Rows swapped in pairs by one turn or mirror: which row each one swaps with
som: [ 21  -3 -16  26  30  -2   3   4 -17   4  -3  18 -14  11  -7 -20   7  25
  28 -16  16   2   5  11   0  -4 -15 -17]
sagof: [ 26 -12 -23  12  23 -10  12   4 -26  10  -5  12  -9  14   8 -35  21 -32
  38   8   5  -5  10  40  -4  22 -29 -10]
Sos: [ 11  -1 -24  46  -5  10 -12 -17  -3  -7  -3  22 -12  10 -17 -13  -8 -25
   1 -29  12   0  -9   7   8  10 -14 -11]
Kavi: [  7  -1 -42  41   2  19 -18 -18  -1   1   0  11 -11  10 -13 -16  -2 -20
   6 -30  15  -4 -14   5   5   4 -14 -10]
ges: [  2   3 -41   6  15 -15 -19  -6 -32  -1  -2  26   7 -24 -10 -18  15 -33
  24 -14  42  -6  16   3   7  13 -30  -4]
Gisu: [-13 -24 -12  33  34   5  -1 -29 -15  15 -14  20  -6  -2  14 -12  18 -16
  11 -13  48   6  23  13   3  33 -14  -3]
Laki: [  5   2 -27  30 -14  23 -17   1  12  29  -5  24 -13   9 -10 -16  18 -18
  32   3  46  -1  -5  15  -3  37 -21 -17]
nufe: [-17 -15  -9  37  29   3  -8 -28 -15  18  -9  28  -6  -1  11  -5  12 -16
  15 -18  45   7  22  13   9  39 -16  -8]
Ripin: [-16 -23 -14  34  33   7 -14 -25 -13  21 -13  22 -11  -1  15 -14  17 -18
   9 -12  42   3  24  28   9  41 -15  -5]
Fama: [ 16   4 -35   6  11  -7 -24 -13 -24   8 -13  18  -2 -23 -19 -16  17 -29
  24 -10  35 -23  18   0   1  -5 -25   0]
nidon: [  5 -21 -26  36  10  -7 -31  18 -20  -1  -2  11 -23   1 -14  -2  25 -22
  12   5   9 -11  17   6  30  29  -8   0]
sug: [  5 -14 -27  39  19  -8 -33  17 -19  -6   3   7 -21   0 -14  -1  15  -8
  15   1   0 -19  14   5  19  28  -9  -7]
Dar: [  2  -1 -18  16 -11  23 -23   7   5  20  -2  22 -16  10 -23 -11  19 -12
  28  16  36   5  -3  13  -1  39 -16   1]
gizi: [  2 -22 -20  25  12  -6 -35  14 -30  -6   8   8  -6  -3 -21  -5   9 -20
  20  -2   3   1  15  16  15  36   0  -2]
fop: [  3  -9 -22  23  -9  16 -23   1   7  27  -1  17 -19  13 -13 -10  29 -17
  27  11  37  -3  -3  20   1  44 -19  -9]
tepag: [ 24  -7 -28  13  20   1   6  -8 -17  10  -4  10 -13  11 -11 -29  19 -32
  46  12  12 -10   7  38  -7  13 -38  -9]
lisot: [ 18 -16 -23  17  23   1  12   7 -12  19   1   5 -14  11  -7 -30  10 -37
  44  13  17   1  12  36 -11  22 -37 -16]
fali: [ 24  -5 -23  24  32   4   9  -5 -18  17   1   4 -16  13 -11 -25  11 -28
  40   9  17  -4  11  43 -10  14 -43  -9]
zapib: [ 21  -7 -28  18  25   2   4   6 -15  17   0  -1 -14  12   1 -28  14 -28
  39  15   6  -6  11  42  -7   8 -39  -8]
morab: [ 14   1 -38  12  17 -10 -19 -17 -30   1  -8  24   4 -22 -13 -10  11 -34
  21  -9  53  -9  20   5  11  10 -33   2]
fube: [ 11  -2 -37  42  -2   9 -15 -14 -10   0  -9  17 -14  20 -12 -14  -7 -24
   9 -30  14   4 -15   4   7  10  -9 -14]
Lubu: [  1 -18 -20  40  17  -7 -42  11 -32   2   4  15 -15  -1 -17 -11  12 -21
  10  -3   6 -12   0  11  23  32  -1  -6]
Vik: [  8 -13 -20  46  15  -8 -43   9 -16   8   0  11 -14   3  -6  -4  19 -19
  18   7  27  -2  15   9  33  40 -11 -14]
Pasan: [ 13  15 -23  18  13   3  -1 -10 -23   2   2  -1  11  -1  -2  -4  -7 -21
  -9  -6  22 -11 -10   2   2  19   0  -6]
tis: [ 26 -42 -27  19  11   8  -7  -9 -26  18  12  32  20   7  -2 -13   4   7
  21   5  12 -15  19   5 -13  25 -27   0]
giv: [ 29 -29 -33  35  14  -3  -4  -1 -26  21  15  27  21  12   8  -5  12  -7
  16  15  13 -32   7   5 -13  18 -18 -14]
Kanug: [  9  -3 -25  28 -10  22 -15   4  10  24   4  19 -13   6 -16 -16  12 -14
  20  10  47   9 -14  13  -9  36 -24  -9]
bavi: [  9 -10 -23  22 -12  20 -14   6  10  19 -13  19 -20  11 -18 -15  24 -11
  23   7  42   6  -7  19  -1  38 -24  -4]
dak: [ -2   3 -22  49   9   0  20  -4 -33  -2  -4  34  -3  -7  18 -21  -5  -8
  36 -11  18 -15  -4   6  -6  29 -13  -9]
zet: [ -4  -2 -17  54   7   8  22  -5 -21   0  -6  36   0  -4  15 -19  -7  -4
  33  -2  24  -8  -1  -2  -8  18 -11  -9]
nazu: [ 24   4 -40   8  15  -1 -18  -2 -33  -2 -17  24   1 -15 -10 -12  18 -41
  27 -17  45 -11  20   3   5  16 -24   9]
fudon: [ 14  -9 -41  42   3  11 -12 -20 -11  -7  -1  13 -13  20  -7 -13  -8 -17
  -2 -33  13  -4  -7  13  12   7 -17  -7]
tebi: [ 33 -31 -29  37  17   4   0 -10 -24  15  13  26  15  12   7  -5  21   3
  12   5  11 -26  15  -1 -12  26 -27  -5]
zapub: [ -7 -21  -7  36  28   6 -13 -24 -12  25  -7  28  -5   2  19 -10  25 -14
  11 -10  44   1  28  11   8  34 -22  -1]
Fif: [-12 -31 -10  25  33  -3  -3 -26 -17  24  -6  24   0   9  15 -11  16 -12
  11 -21  42   3  24  17   4  31 -16  -5]
runov: [  7   4 -18  14  15   6   4  -2 -17  -7   0  -6   3   0   3   4  -9 -14
  -4  -3  16 -19  -7   2   0  21  -1  -6]
rim: [ 21  -1 -25  22  24   4   2   8 -19  -5   7  18  -7  19  -4 -17  11  25
  25 -18  24   5   1  -6  -3   8 -24 -15]
Lepes: [  1  -3 -29  49  12  10  24  -4 -26   3  -4  36 -11   4  10 -24  -8  -4
  40  -9  24 -12  -4  -5  -8  29 -13 -10]
Tiva: [-10 -27  -8  34  35   3  -4 -27 -12  18  -7  26  -6  -3  13 -16  14 -20
  10 -17  49  -1  21  24   1  34 -16  -7]
gume: [ 14  -4 -20  27  21  -3  10  10 -18   6   9  13 -13  16  -1 -24   2  25
  38 -14  22   2  -2   7  -6   7 -20 -18]
puzek: [ 12  -1 -30   4  16 -21 -13 -16 -38  -7 -12  24   3 -17 -18 -18  12 -32
  24 -11  35 -15  18   6   4   7 -28   1]
dad: [ 16 -12 -22  39  20 -20 -43  13 -27   4   4  13 -20   0  -9  -3   8 -12
  17   1   5  -7  15   5  20  17  -7 -11]
pozu: [ -6 -12  -8  39  26   4  -9 -32  -9  18  -8  27  -9   2  23 -16   9 -22
  15 -15  46   5  21  21  11  35 -15  -9]
Sigu: [ 28 -14 -20  10  23   7   6  -3 -14  17   2  10 -12  10  -5 -20   1 -32
  45   8  10  -1  12  42 -13  13 -34  -6]
kosiz: [ 25 -43 -25  37  16   8   0 -10 -23  16   5  27   9  15   2  -9  26  -4
  15  15  20 -23  21  -3 -14  20 -30  -5]
liful: [ 17   5 -42  10  16 -19 -15 -13 -32   4  -1  15   7 -25  -2  -9  25 -29
  23 -12  41 -16  18   1   5   8 -28   0]
zoru: [ -7 -19 -10  40  33   0  -4 -24 -16  18  -5  22 -13  -5  16  -7   8 -14
  12 -23  49  14  18  17  10  36 -12  -7]
puz: [ 17 -12 -23  39  13  -7 -26  12 -36  -1   0   8 -17  -7  -8  -4  10 -15
  10   7   6 -10  18   2  26   6  -1 -13]
big: [ 19 -18 -21   8  24   4   6  -4 -20   4 -10  12 -26  13 -15 -35  14 -33
  41   5  12   3   9  35 -14  18 -30  -4]
vovu: [ 37 -37 -26  32   8  -2   1   2 -25  14  11  19  11  16   6 -20  16  -8
  21  12  15 -23   8  -6  -7   7 -18 -18]
nep: [ 14  -4 -24  19  -8  13 -19   2   4  25  -6  27 -22   5 -20 -15  21 -17
  28   8  42   8  -6  14  -2  47 -21  -5]
Gisa: [  5   5 -19  50   5  -3  24  -3 -29   0  -3  31  -7  -2  22 -17  -2  -3
  36  -6  19  -4   8  -1  -9  30 -17  -3]
Nak: [  7  -6 -20  28  -9  20 -18   1  13  25  -1  24 -15  18 -14 -15  12 -18
  29   6  43   3 -12  18  -2  40 -24  -8]
tav: [ 15 -20 -24  10  24   3  12  -6  -9   2  -7  13 -12   3  -2 -35   9 -31
  38  12   8  -5  14  38  -5  13 -38 -22]
Gutov: [ 28 -41 -20  38   4   1   6 -12 -29  15   8  27  18  15  -2 -17  12  -9
  23   8  11 -24  10   0 -12  10 -26 -10]
mamev: [  6  -6 -35   2  17  -4  -2  -9 -29   6 -17  32   2 -27 -17 -19  18 -35
  17 -12  39 -12  16   4   3  12 -27   7]
tuv: [  6 -12 -24  40   9  -5 -33  15 -39   0  -5  10 -16  -2 -17  -9  10 -20
  19   2   3  -7  12   0  29  19  -6  -4]
Pil: [ 13  -9 -22  24 -12  12 -18  -3  11  25  -6  28 -12   6 -15 -15  27 -10
  29   9  43   2   1  14  -8  43 -23  -2]
Doko: [  9   6 -40  11  16 -19 -12  -8 -24  10  -3  15   3 -27 -12 -12  14 -36
  21 -13  44 -16  12   0   9  20 -36   4]
Busi: [ 15   8 -26  14   7  -3   3  -3 -26   1  -3   1  10   4  -1 -11  -5 -22
  -7  -3  20 -22 -12  -3  -7  25   3  -7]
bav: [  9   6 -38  11  18 -15 -12 -10 -32   8 -16  19   3 -23  -8 -20  19 -40
  25 -16  35 -17  26   7   8  12 -36   1]
laf: [ 17   6 -31  44   3  15 -17 -19  -4   1  -3  17 -14   6 -16 -22  -3 -21
  15 -30   6  -2 -17   3   3   5 -15 -11]
botam: [ 30 -34 -14  39   9   3   1  -9 -23  23  11  36  11   6  -4 -13  12   5
  21   5  10 -19  14   0 -18  22 -29  -8]
Mono: [ -1   4 -25  51   7   4  21   3 -16  -4   4  28  -3  -4   7 -19  -2  -4
  36   4  19  -9   7 -12 -11  29  -9  -4]
Bunef: [ 24  -9 -28   8  23   7  11   7 -23  21  -7  11  -8  12 -17 -34   7 -32
  42   6   4  -7   7  35  -7  16 -35  -6]
gupef: [ 27 -36 -20  46  13   7  -6  -9 -10  32   5  22  18  10   3  -5  16  -4
  18  12  34 -20  24  11  -4  28 -31 -20]

nazu pairs with tav
gupef pairs with Vik
gizi pairs with tis
kosiz pairs with nidon
vovu pairs with puz
rim pairs with runov
fali pairs with Doko
fop pairs with zapub
zet pairs with fube

